128 stands for zero in the data rows.
Every row has a hidden score from 0 to 40. What is each row's score? 20 is about the middle. The score is a weighted sum of the row's numbers plus the product of two more (or one squared), each taken from its middle value.
[152 115 179 140 108  92 119  96 119 111 154 141 106 120 104 113 117 130
 119  97 112 127 148 126 127 145 115 145 129 141 161 124] >> 12
[125 123 134 112 152  96 160 167  93 178 117 122 160 121 130 145 111 133
 118 131 145 127 169 120 162  99 103  92 129 159 103  90] >> 22
[120 122 162 153 122 130 131 111 108  91 179 151 112 143  87 118 118  84
 110  95 120 134 155 116 101 108 115 153 138 106 159 122] >> 18
[142 130 122 145 122 133 137 119 121 141 142 127 127 156  95 149 143  93
 120 108 151 149 157 135 127  69 134 128 142  97 142 120] >> 23
[128 186 115 132 137 181 123 116 141 128 132  94 166 106 127 105 119  96
 138 160 166 127  82 140 133 144 143 107 156 161 143 125] >> 16
[110 111 125 125 109 122 120 186 165 118 100 126 122 108 152 128 167 145
 156 117 112 148 131 143  98 128  93 145 109 142 126 133] >> 34
[136 156 130  91 124 144 120  97 112  84 125 147 156 164 138 137  77 129
 169 159 111  83 192 123 101 130 133 116 135 145 124 115] >> 13
[122 114 102  94 128 112 114 126 125 132 117 139 143 154 108 142 136 110
  84  89 178 124 105 132 141  96 149 121 121 114 156 143] >> 25
[141 134 113 127 147 113 109 131 106 123  94 120 113 114 124 138 139 100
  97  83 173 142 152 147 121 118 137 110  87  98 127 151] >> 25
[143 118 147  96 102 134 117 130 162 140 124 108 120 143 158 106 134 174
 117 135 114 116 131 121 168 145 157 144 134  74 129 165] >> 17
[ 73 176 154 110 138 144 132 121 121 127 128 131 103 111 129 151 111 140
  94 171  95 144 108 128 157 163 143 142 131 112  95  99] >> 19
[133  94 112 117 133  90 127 129 109 143 112 112 151 153  79 134 145 132
 115 130 145 130 149 165 152  64 141  99 154  97 147 118] >> 20
[111 119 114 144 148 136 138 164 126 125 128 191 143 122 145 144 156 134
 153 102 132 112 116 106 114 135  87 166  85 132  97 144] >> 34
[193 121  80 152  93 182 112 101 125 147 136 101 138 186 153  94 120 142
 170 166 136 134 110 117 142 107 136 120 169 146 113 127] >> 11
[113 139 100 115 142 144 109 139 105 121 149 132 113 113 152 109 118  68
  83  89 145 159 115 116 111 143 122 111 107 124 123 146] >> 18
[122 150 168 106  76 137 102 133 155 129  95 121 102 129 144 132 141 174
 125 129 124 146 113 138 168 133 128 149 126 121 125 121] >> 24
[128 100  82 141 155 105 129 147 137 121 104 163 138 127 138 164 166 129
 139 112 132 131 109 120  95 137 111 150  92 150 112 134] >> 22
[133 138  99 139 153 125 118 117 111 141 127 168 143 101 142 128 149 140
 168 102 142  98 127 156 119 146 101 136  81 133 100 166] >> 23
[151 130 157 154 107 118 122  90 124  89 133 149 100 144  96 147 131 119
 120 107 132 136 125 115 109 130 128 154 131 148 155 106] >> 14
[164 133 118 105 122 166 117  96 128  85 125 134 165 205 147 137  91 131
 161 171 113 100 176  99 117 126 144 148 141 109 122 122] >> 11
[149 140 145 110  96 111 112 109 156 115 109 131 106 129 134 169 155 122
 129 125 123 174 145 132 111 132 129 143 125 156 144  99] >> 36
[200 115 117 150  82 163 112 143 135 159 130  95 109 159 187  81 136 146
 168 124 118 156 147 117 150 108 107 130 137 107 106 151] >> 15
[103 149 144 138 113 149 103 180 143 101  75 124 132 132 131 128 156 155
 143 145 117 147 117 139 129 129  96 168 114 116 114 112] >> 27
[ 92 122 139 122 109 142 105 188 154  96  83 126 130 134 133 122 148 152
 126 141 109 150 111 129 117 134 100 166 118 119 121 118] >> 29
[143 142 122  89 116 173 117 121 140  88 139 142 162 198 160 133 101 122
 149 153 119 108 173  87 116 129 136 159 135 104 119 129] >> 19
[132 187 109 138 135 188 125 110 128 129 153 101 159 109 137 104 105  86
 145 158 165 131  83 129 132 148 136 104 155 175 133 121] >> 13
[125 134 146 130 157 126 128 147 101 120 119 155 175 133 133 125 111 135
 145 137 127 102 162 125 147 143  90 154 107 123 104 123] >> 22
[109 138 159 102 103 136  91 163 153 108  80  99 143 144 127 100 146 176
 120 156 123 137 121 158 160 134 123 162 133  85 130 130] >> 31
[111 116 126 148 119 148 115 175 134 114 116 143 141 129 146 103 152 147
 168 124 115 123 129 134 119 120  77 161 108 114 107 143] >> 19
[141 142 136 107 125 163 138 141 110 112 140 139 138 158 182 134  82 114
 163 137 111 116 209  98 110 118 104 125 118 122  92 119] >> 12
[144 113  97 127 143  98 147 145 117 179 115 137 153 136 121 162 156 132
 114 113 164 137 131 130 166  89 124 113 121 144 115 118] >> 25
[117 156 131  91 104 147 131 121 127 119 111 146 142 130 145 138  88 137
 171 124 155  75 163 140  91 109 136  87 128 174 132 123] >> 19
[ 86 142 132 121 128 135 168 129 150 155 186 138  88  96 143 151 129 122
 129 144  85 139 136 120 125 134 147 122 146 115 111 128] >> 30
[132  96  88 151 125 132  95 123  98 132 123 130 101 117 153  87 139 132
 140 127 101 153 108 150 104 145  96 118 113 136  97 143] >> 16
[155 133 130 149 149  96 143 106 147 133 143 103 142 113  86 147 172 107
 155 151 112 154 185 168 126 104 135 127 153  97 146 125] >> 20
[139 172  99 134 119 185 117  99 134 130 140 103 161 126 129 105 115 107
 158 165 157 121  81 142 131 134 144 103 164 176 138 123] >> 13
[104 105 148 190 153 123 180 133 138 134 157 123 101  98  89 111 127 134
 139 132 113  88  98 105  96 121 143 123 138 103 151 146] >> 18
[ 72  93 111 112 151 112 165 153 120 126 103 104  86 128 133 141  85 150
 102 163  89 104 113  94  78 120 165  78 137 116 113 111] >> 37
[120 121 108 140 142 128 122 142 129 120 129 175 166 132 128 131 160 142
 161 125 124 109 121 136 125 138  92 164 107 141 113 140] >> 29
[118 155 145 130 141 162 116 146 109  99 141 153 168 150 139 109 124 135
 161 144 108 104 165 122 140 137  86 172 116 101  98 132] >> 20
[133 137 136  96 118 170 117 133 139 112 123 115 134 174 170 128 103 139
 121 151 104 126 153  99 149 138 142 157 128  74 106 137] >> 15
[139 125 172 156 123 116 136 106 117 109 179 136 117 124  98 110 123  94
 111 101 116 132 143 106 118 136 114 148 138 136 159 119] >> 15
[177 100 151 145 141  81 116 101 123  90 136 102 135 127 110 110 129 101
 109 121 110 148 149 117 102 156 122 136 134 146 167 118] >> 35
[116 111 122 136 130 108 149 158  81 185 106 118 119 142 106 136 111 138
 100 101 166 126 146 125 163  58 122  85 132 116 115 110] >> 23
[124 122 112 134 118 107 138 118 120 142 143 136 117 155  89 160 150 123
 118 130 121 145 142 140 134  76 138 124 155 115 138 107] >> 25
[157 132 137 126  97 106 118 123 165 114 100 128 105 125 133 174 163 118
 135 115 131 175 139 134  97 127 128 141 122 164 150 101] >> 35
[111 133 141 155 106 145 115 184 145 115  68 125 109 127 139 136 153 158
 136 117 132 146  95 115 123 123 100 165  99 131 118 118] >> 35
[152 123 165 121 104 103 124 106 159 149 137 119 113 107 144 119 146 166
 128 121 117 129 123 140 169 162 138 146 128 126 143 146] >> 15
[117 141 108  92 142 128  99 125 121 122 124 118 135 111 137 118 121  81
  82  93 158 152 131 153 128 137 133 111 107 107 139 155] >> 20
[123 107  84 109 146 116 100 117 115 109 149 126 129 111 147 108 135  80
 101 119 114 164 121 144  97 161 121 105 122 152 128 136] >> 18
[ 77 146 128  98 151 125 160 144 126 164 149 106 127 109 128 148 123 123
 114 185  82 154 147 141 152 123 141 103 161 104  98  97] >> 22
[133 138 172 178 131 142 148 116 117 109 171 135 114 125  91 113 105  92
 108 102 137 121 122  91 112 125 126 150 136 120 160 125] >> 18
[ 99 130 148 141 135 103 158  95 131 160 177 140  94  89 102 126 144 150
 133 136  83 113 131 142 146 134 146 122 145 101 128 142] >> 22
[137 130 150 162 131 119 129 103 113  87 152 143 113 138  83 135 113  91
 111 103 126 136 140 115  99 118 126 149 131 121 158 116] >> 17
[188  77 151 174 140 104 133 118  98 143 153  83 139 135 126  56  90 126
  94 124 127 134 103  80 158 162 109 123 145 161 148 119] >> 11
[ 98 135 103  82 138 132 114 134 128 125 170 137 144 106 144 109 124  78
  87  93 150 144 103 141 124 144 132 112 121 131 138 154] >> 24
[ 87 174 142 120 142 136 141 114 121 147 138 128 117 107 120 161 131 134
 105 179 106 157 105 140 180 155 137 137 145 133  93  86] >> 19
[121 104 167 176 139 127 157 121 120 109 177 141 120 125  80 103 118 109
 124 110 122  95 115 100 112 122 126 146 142 111 165 136] >> 18
[125 147 152 143 125 104 136  74 131 145 152 132  97  97 102 138 143 150
 132 133 101 124 120 154 140 145 144 131 138 117 130 133] >> 18
[114 123 108 134 132 144 123 149 113 120 152 173 152 133 142 110 138 142
 178 114 125  96 142 141 119 124  86 149 111 129 102 154] >> 36
[175 127 144 140 136  87 132  97 159 132 148 112 126  93 120 146 168 113
 160 139  92 157 185 164 117 145 134 133 138 121 148 133] >> 13
[135 142 154 139  99 118 123  96 133 103 131 149  90 130 112 161 137 120
 120 114 121 151 124 121 113 133 126 148 128 159 143  98] >> 18
[125 166  98 138 131 180 117 103 132 126 160 109 164 115 130  94 117 102
 152 168 141 126  67 146 136 145 138 108 167 167 134 126] >> 15
[115 151 134 126 169 119 153 159 110 154 119 123 183 133 117 162 128 123
 115 172 119 150 140 116 179 132 102 144 137 150  94  72] >> 22
[ 94 174 132 129 135 131 146 105 133 144 140 142 116 117 115 172 142 139
 112 172 106 147  97 133 163 142 148 138 149 139 107  91] >> 25
[161 154 110 150 173 111 117  95  83 156  85 142 122  90 139 144 135 129
 135  90 170 111 141 154 135 147 121 109  62 117  92 160] >> 12
[125 120 166 177 134 136 157 132 131 107 167 133 118 121  85 112 125 100
 130 101 132 108 134 108  99 106 127 145 137  96 165 141] >> 20
[139 116 128  91 134 149 101 117 122  85 109 121 169 200 137 120  98 147
 129 181  98 107 163 106 131 143 144 160 140  80 118 123] >> 11
[114 136 140 114 169 111 148 153  93 137 135 151 180 132 130 146 114 129
 122 143 125 116 147 107 164 140  94 141 118 150  99  96] >> 20
[141 131 150 143 107 114 135  91 129 120 160 152 105 132  99 148 142 115
 126 108 119 141 133 122 133 118 128 144 143 147 152 108] >> 18
[122 152 145 136 171 130 139 159  88 130 121 138 177 134 130 135 116 126
 118 148 140 122 151 108 167 144  89 154 111 133  91  99] >> 15
[170 161 112 139  93 197 120 104 109 129 135 147 112 173 172 119  88 129
 190 128 128 105 176 107 122 102 124 126 125 120  95 142] >> 23
[ 99 134 155 104 151 116 152 142  70 126 121 131 142 131 137 128  55 129
 120 150 113 105 190 108 123 121 105  89 128 152  97  83] >> 15
[136 136 135 149 118 109 123  88 133 106 127 150 113 144  84 166 146 126
 128 131 123 138 126 140 116 117 143 150 139 135 149 106] >> 19
[139 116 103  97 131 124 115 139 146  98 125 134 132 140 139 150 136  69
  88  82 169 158 136 117 105 118 141 128 110 123 157 142] >> 20
[124 125 103  99 140 128 107 124 126 109 143 124 139 133 129 124 127  70
  77  92 158 151 124 130 123 131 138 123 119 114 148 146] >> 18
[108 149 161  99  99 130 107 135 156 123 111 121 111 122 134 125 137 170
 110 145 107 138 104 141 163 153 139 152 134 114 125 127] >> 22
[162 112 119 112 128 150 124 108 149 122 102 112 123 184 155 134 107 164
 105 159 124 104 113  82 149 152 186 152 129  74 119 153] >> 13
[127 136 120 149 170 122 146 162 123 135 105 155 170 131 127 164 148 123
 132 142 137 133 129 105 152 139  97 164 105 146 101 105] >> 23
[125 114  77 139 132 142  96 109 112 111 138 134 132 123 132  96 141 126
 160 144 114 133  97 170 115 141 117 118 134 138 113 147] >> 9
[115 128  85 143 137 139 106 123 102 134 137 155 120 110 141 109 147 134
 161 116 117 114 117 161 110 139 105 125 104 128  96 160] >> 17
[123 133 137 117 161 101 152 156  87 171 131 132 174 127 129 142 113 132
 118 132 137 123 151 122 180 122  91 119 118 155  95  95] >> 20
[146 136 158 140 104 117 129  95 136  96 148 146 110 136 107 154 133 108
 119 108 127 146 138 112 115 129 127 155 133 153 157 103] >> 17
[105 106 120 138 148 121 176 122 152 156 162 137  91 104 129 145 129 147
 133 145  89 100 108 105 113 145 168 120 136 105 119 151] >> 27
[136 144 119 115 108 176 103 113 114  92 139 151 155 188 144 111 100 138
 174 149 111  97 162 126 126 113 113 155 136 103 109 136] >> 24
[138 110 173 121 101  94 124 112 127 109 175 140 106 119 127 105 119 112
 100  93 113 145 131 103 123 153 108 140 130 165 162 115] >> 19
[163 150 107 150 170 133  95  98  85 117  78  96 117  98 133 109 121 104
 112 117 159 139 133 155 119 156 132 102  83 105 107 154] >> 29
[187 114  89 164 103 170 112 105 118 141 136  99 144 175 138  84 120 136
 148 161 140 143  81 123 146 120 123 125 167 159 120 118] >> 12
[ 99 141 141 109 151 126 156 158  90 156 137 109 125 120 149 134  90 122
 114 160  97 145 183 124 150 114 110  96 137 114  79  92] >> 17
[116 111 115 120 149 121 134 157 136 127 145 163 179 122 140 125 151 136
 163 118 125 100 138 135 129 135  91 156 107 135 117 150] >> 27
[117 152 121 159 117 129 136 106  99 142 138 157  93 149  83 166 138 120
 110 124 131 151 109 135 151  83 131 137 139 120 118  96] >> 31
[131 114 115 111 161  80 134 137  96 157 107 155 163 119 122 146 139 146
 114  96 166 102 134 140 147 126 111 116  92 149 115 131] >> 22
[162 128  98 155  94 169  96 133 105 140 126 115 112 148 164  79 128 137
 169 128 127 152 123 142 134 109  96 123 132 126  96 140] >> 13
[ 94 149 141 166 134 125 139  92  94 129 137 142  87 124  65 145 128 139
 109 145 110 129 105 139 140 112 139 133 145 103 118 103] >> 20
[129 144 138 119 119 170 105 137 118  92 144 154 174 175 133 100 114 142
 165 148 111 100 158 126 140 126  98 175 132  98 114 138] >> 31
[117 131  94 127 128 138  97 104 100 130 140 155 138 118 141  97 133 144
 164 124 123 106 110 173 126 141 101 121 117 143 106 153] >> 17
[119 123 113  99 134 126 109 140 126  98 133 135 136 143 124 133 120  74
  73  84 171 146 120 126 118 115 139 128 115 106 157 142] >> 20
[141 132 130 152 111 120 121  82 120 104 142 144 106 156  83 153 146 112
 122 119 122 142 125 132 111 102 137 145 145 123 149 109] >> 19
[123 129  88 112 155 128 108 115 119 121 125 136 128 108 144 128 130  86
  91 101 160 142 103 143 110 152 144 107  99 123 128 157] >> 15
[100 136 132 121 164 115 165 155  88 165 126 107 123 116 135 144  84 121
 109 161  98 141 164 115 142 118 122  90 135 128  87  85] >> 19
[154 108 165 115  94 109 129 113 152 166 147 127 108 123 150  99 125 179
 120 113 116 112 110 120 171 151 141 142 134 116 139 158] >> 21
[149 111  97 123 136 112 138 137 123 155 114 140 139 156 118 160 133 110
  92  79 188 132 127 113 144  81 141 118 116 118 140 136] >> 28
[ 94 147 157  88 112 128 119 144 124 134  95 120 146  94 121 108 101 143
 135 102 178  77 133 165 133 107 136  74 119 142 154 144] >> 19
[ 84 158 140 102 146 138 124 115 116 127 128 120 118 134 124 137 101 150
  80 178  88 129 104 125 160 170 157 140 137  98  99 111] >> 19
[125 108  95 106 125 119 131 144 127 152 130 151 134 152 124 159 152 104
  88  76 181 138 127 119 138  85 136 124 114 119 133 139] >> 27
[100 101  80 102 123 123 100 130 134 127 162 138 140 119 146  96 147 112
 134 131  98 150  96 160 106 144 109 121 140 153 129 143] >> 21
[141 114  93 108 135 114 133 131 134 156 125 143 155 159 115 162 155 107
  95  99 180 135 131 126 153  85 146 128 127 111 142 137] >> 27
[125 115 116 141 155 117 143 162 138 131 111 164 161 120 140 154 158 143
 145 110 149 108 112 110 140 138  99 163  89 143 110 141] >> 22
[146  78 122 129 105 118  98 138 105 122 146  86 123 144 138  50 103 130
 109 138 104 164 114 133 137 133 103 109 160 147 135 116] >> 20
[153 103 123  85 105 147 112 109 156 119 126 114 142 190 159 107 118 169
 119 152 116 101 126 102 160 138 168 151 145  81 132 155] >> 16
[103 152 143 130 139 148 134 181 149 124 105 138 162 136 132 156 144 130
 125 156 127 151 115 109 147 141 101 178 124 139 112  92] >> 27
[133 161 152 159 147 180 157 165 160 110 119  73 160 100 116 105  99  82
 131 135 183 115 102  92 104 127 147 111 142 140 167 130] >> 20
[111  93 111  96 151 117 150 109 142 120 117 128 116 158 144 153  93 152
 102 178  95  93 119  84  89 157 185 120 138 109 125 126] >> 18
[173  72 138 142 115 108 115 118 107 140 148  88 135 140 140  56 105 131
 102 135 116 150  92 109 154 154 107 116 156 173 146 110] >> 19
[105 129 132 110 158 119 136 166 124 124 142 157 198 131 126 128 139 133
 139 138 125 106 150 125 161 139  88 160 119 138 119 125] >> 29
[112  97  78 142 117 140  98 131 122 124 145 143 120 125 142  87 153 137
 162 131  94 134 101 164 107 132 102 128 131 135 115 153] >> 16
[101 101  79 112 130 116 108 143 134 115 137 155 118 113 151 120 158 110
 129 107 110 149 105 139  86 146 105 127 109 152 121 147] >> 23
[140 161 144 137 129 103 134  96 155 150 128 107 115  96 102 161 165 130
 149 153 104 160 149 170 127 132 142 130 147 125 137 113] >> 26
[137  96  90 136 145 121  88 120  96 106 102 112 100 120 144 104 116 101
 101 120 120 170 114 137  94 156 114 111 104 133 110 131] >> 23
[158 112 168 134 119 103 122 115 127  96 151 115 120 126 117 106 117 108
 104 104 127 139 134 109 115 147 122 137 131 144 165 121] >> 20
[145 117 164 105  91 116 134 125 171 154 154 111 106 108 158 116 137 156
 128 117 111 137 124 121 167 152 138 136 137 137 143 142] >> 18
[105 157 143 106 141 134 124 107 117 143 119 123 108 133 142 141 106 158
  83 160 111 132 115 115 188 169 157 146 124  85  92 125] >> 17
[146 117 170 124  84  98 112 111 132 121 124 138  91 118 126 121 128 149
 121  98 119 140 129 131 124 142 114 133 120 165 150 116] >> 23
[128 130 130 146 169 124 137 169 109 126 112 150 169 124 133 140 144 129
 142 125 139 112 142 114 143 141  87 157  91 133 100 126] >> 15
[131 107 106 102 141 136 145 108 144 132 123 131 111 168 165 155  98 146
  99 159 106 107 126  68 128 158 183 132 128 104 109 137] >> 15
[157 140 135 133 134 100 151 111 172 162 158 110 127  85 120 158 185 114
 166 136 110 155 172 162 133 125 138 125 142 123 143 136] >> 20
[168  95  94 156 108 152 111 117 107 138 161  90 134 150 144  56 114 119
 129 151 124 158  88 117 146 130 110 108 175 167 127 116] >> 8
[119 102 118 145 116 108 137 144  96 150 121 127 122 163  71 134 133 132
 111 110 146 127 136 145 145  45 133 108 149 100 140 112] >> 25
[149 136 155 145 103 119 130  84 119 128 163 157  93 136 104 143 118 115
 127  94 123 132 136 125 126 120 131 143 132 134 147 121] >> 28
[142 158 141 146 109 116 123  74 135 119 134 150 106 134  89 167 156 126
 130 124 123 141 128 142 128 119 141 151 133 137 144 109] >> 22
[116 141 147 103 156 119 145 138  79 142 127 133 161 135 142 128  74 133
 127 146 121 104 187 118 162 129 103 107 123 138  93 100] >> 14
[ 76 105 120 155 161 119 180 156 111 152 120 117  72 100 121 139  93 143
 118 152  89 104 111  98  91 123 156  86 128 107 100 122] >> 19
[132 161 143 123 127 110 143  98 172 159 157 112 124  89 124 151 174 130
 156 154  94 153 150 168 154 138 146 132 150 110 135 132] >> 21
[114 163 162  99 107 130 114 129 163 128 112 109 126 119 139 138 145 149
 114 153 115 158 121 131 167 154 133 154 135 120 123 114] >> 29
[102 157 148 106 126 135 132 143 134 142  95  99 141  82 119 112 113 136
 130  98 192  86 119 158 137 107 145  76 115 128 152 155] >> 27
[147 142 155 161 104 120 118  81 113 120 130 149  76 127 104 148 127 130
 124 107 121 142 139 130 128 131 126 144 120 137 133 112] >> 13
[130 112 106 100 157 119 151  88 143 128 115 126 104 154 156 166 100 145
  96 167  97 106 126  74 119 170 191 123 126 111 111 131] >> 16
[ 96 116 141  72 137 105 145 139  91 126 129 127 146 143 143 128  67 133
 116 147 103 103 184 110 123 119 121  82 140 151 114  93] >> 19
[110 129 124 162 119 129 151 130 107 140 152 135 110 145  78 143 134 119
 130 128 120 140 132 140 142  61 126 119 164 113 128 100] >> 28
[135  91 101 139 127 109 142 137 118 146 121 133 135 163  87 146 137 121
 116 115 153 130 136 133 146  53 141 111 147 105 145 119] >> 23
[141 184 123 138 138 176 119 117 131 122 123  89 154  98 128 104 115  95
 141 136 172 128 100 149 124 141 138 102 136 145 137 140] >> 15
[ 83 131 129 153 122 123 149 112 111 135 167 144 101 132  76 135 136 135
 127 151  95 127 122 147 131  88 136 121 169 108 128 106] >> 27
[128 103  96 132 138 126  99 121 102 118 159 112 129 122 145  75 122  88
 100 136  98 172  91 128 111 164 106 113 141 159 125 120] >> 19
[145 116 109 119 163  81 139 130 102 167  99 157 170 133 115 159 142 142
 108  99 183 104 136 130 171 116 120 121  97 145 116 129] >> 23
[112 134 129 145 151 137 134 163 114 134 136 165 162 121 138 123 141 135
 150 112 139 103 133 128 140 131  83 158  97 122 103 143] >> 30
[108 131 112  82 152 126 104 133 133 106 142 118 151 114 128 121 122  65
  77 102 164 147 122 140 109 146 144 121 115 104 156 154] >> 19
[129 108 106 132 152 107 150 164 135 158 133 180 173 138 139 162 165 138
 127 105 153 113 108  92 157 129  97 166 101 164 117 128] >> 35
[124 121 111  96 120 124 119 142 121 148 132 141 130 141 121 129 128 104
  84  66 185 130 118 131 149  90 141 115 112  98 144 157] >> 30
[140 156 144 171 151 170 162 155 177 111  96  59 170 104 103 118 114 108
 148 169 178 103  83 104  96 132 160 108 160 156 175 119] >> 23
[143  98 151 117  94  87 107 122 139 100 113 135  99 132 127 133 131 135
 115 107 105 150 135 122  97 140 117 136 124 164 159 108] >> 30
[117 135 154  90 141 127 127 140  86 104 140 138 164 154 146 120  74 127
 132 143 101 104 194 104 134 136  98 128 121 132 103 104] >> 12
[128 133 159 108  95 127  92 135 144 132  73 111 109 133 138 118 143 181
 116 141 121 144 111 150 159 144 130 151 119  99 118 127] >> 28
[112 123 111 155 132 104 150 132  99 164 116 120 110 139  81 153 139 142
 115 150 117 147 118 146 137  71 133 102 156 122 113  89] >> 28
[211 115 136 133 102 134 146 146 177 191 133  78 107 109 203 117 147 133
 167 112 121 162 175 106 147 131 127 116 122 121 117 159] >> 26
[112 105 128 130 125 132 103 170 147 103  95 134 159 142 129 113 153 164
 150 146 108 125 114 144 121 136  97 172 120 109 121 134] >> 20
[134 177 102 153 138 180 114 108 105 144 124 121 121 100 143 102 112 109
 149 134 155 125  96 152 129 142 130 101 118 134 101 146] >> 15
[125 181 109 121 117 184 121 113 140 135 134 119 146 102 138 116 120 101
 153 135 171 120  93 146 119 125 143  94 144 163 137 138] >> 17
[146 108 115  90 119 140 119 116 161 125 109 110 133 183 158 133 120 165
 110 162 111 110 134  91 150 143 178 149 135  72 124 154] >> 18
[129 119  88 144 119 147  90 101  97 106 135 161 147 157 120  89 130 160
 178 143 109  96 109 161 118 129 104 144 129 130 109 150] >> 21
[ 93 120 112 140 138 136 130 177 145 122 129 171 157 125 139 133 167 141
 154 121 120 118 106 122 117 131  84 173 106 135 109 138] >> 30
[135 155 127 100 102 160 129 105 126 123 108 142 127 130 157 140  78 137
 171 119 152  77 154 128  98 118 144  86 121 175 129 130] >> 15
[112 115 130 138 157 114 177 111 157 156 158 114  97  91 140 141 123 138
 124 145  92 104 125 100 117 160 171 116 132 105 123 151] >> 17
[135 112 113 141 149  99 137 138 104 138 106 123 131 132  96 141 143 118
 107 110 151 141 152 152 147  79 129 108 125  95 129 127] >> 19
[ 89  82  72 105 128 107 100 141 128 112 153 142 135 124 135  95 153 122
 132 124  94 140  97 163  91 139 106 121 135 145 131 144] >> 22
[138 108 159 171 136 120 135 108 110  93 154 141 113 140  81 116 118 102
 112 102 129 117 125 107  97 121 126 154 131 106 159 131] >> 14
[114 117 106 141 114 154 102 137 109 101 142 154 137 141 135  86 128 150
 178 133 109 105 129 158 113 121  87 145 126 118 105 152] >> 22
[107 134 143 127 110 133 109 169 153 111  84 129 131 125 136 135 154 155
 132 138 123 149 116 137 126 138  98 163 112 139 117 111] >> 31
[115 128 133  91 124 121 146 141 123 111  83 115 130 129 138 145  78 143
 142 141 143  88 152 122  86 107 146  68 131 163 135 107] >> 25
[129  92 116 138 123 100 140 142  87 171  97 113 126 150  90 130 123 149
 113 111 164 122 133 153 155  48 128  83 140 112 123 112] >> 23
[140 136 134 150 124 126 122 108 119  90 136 143 120 156  88 152 130  88
 110 103 146 144 139 122 107 103 135 146 131 122 159 110] >> 18
[164 116 105 107 132 152 138 108 149 125 102 109 116 179 173 156 100 144
 119 162 121 108 136  66 120 146 183 134 128 102 110 139] >> 16
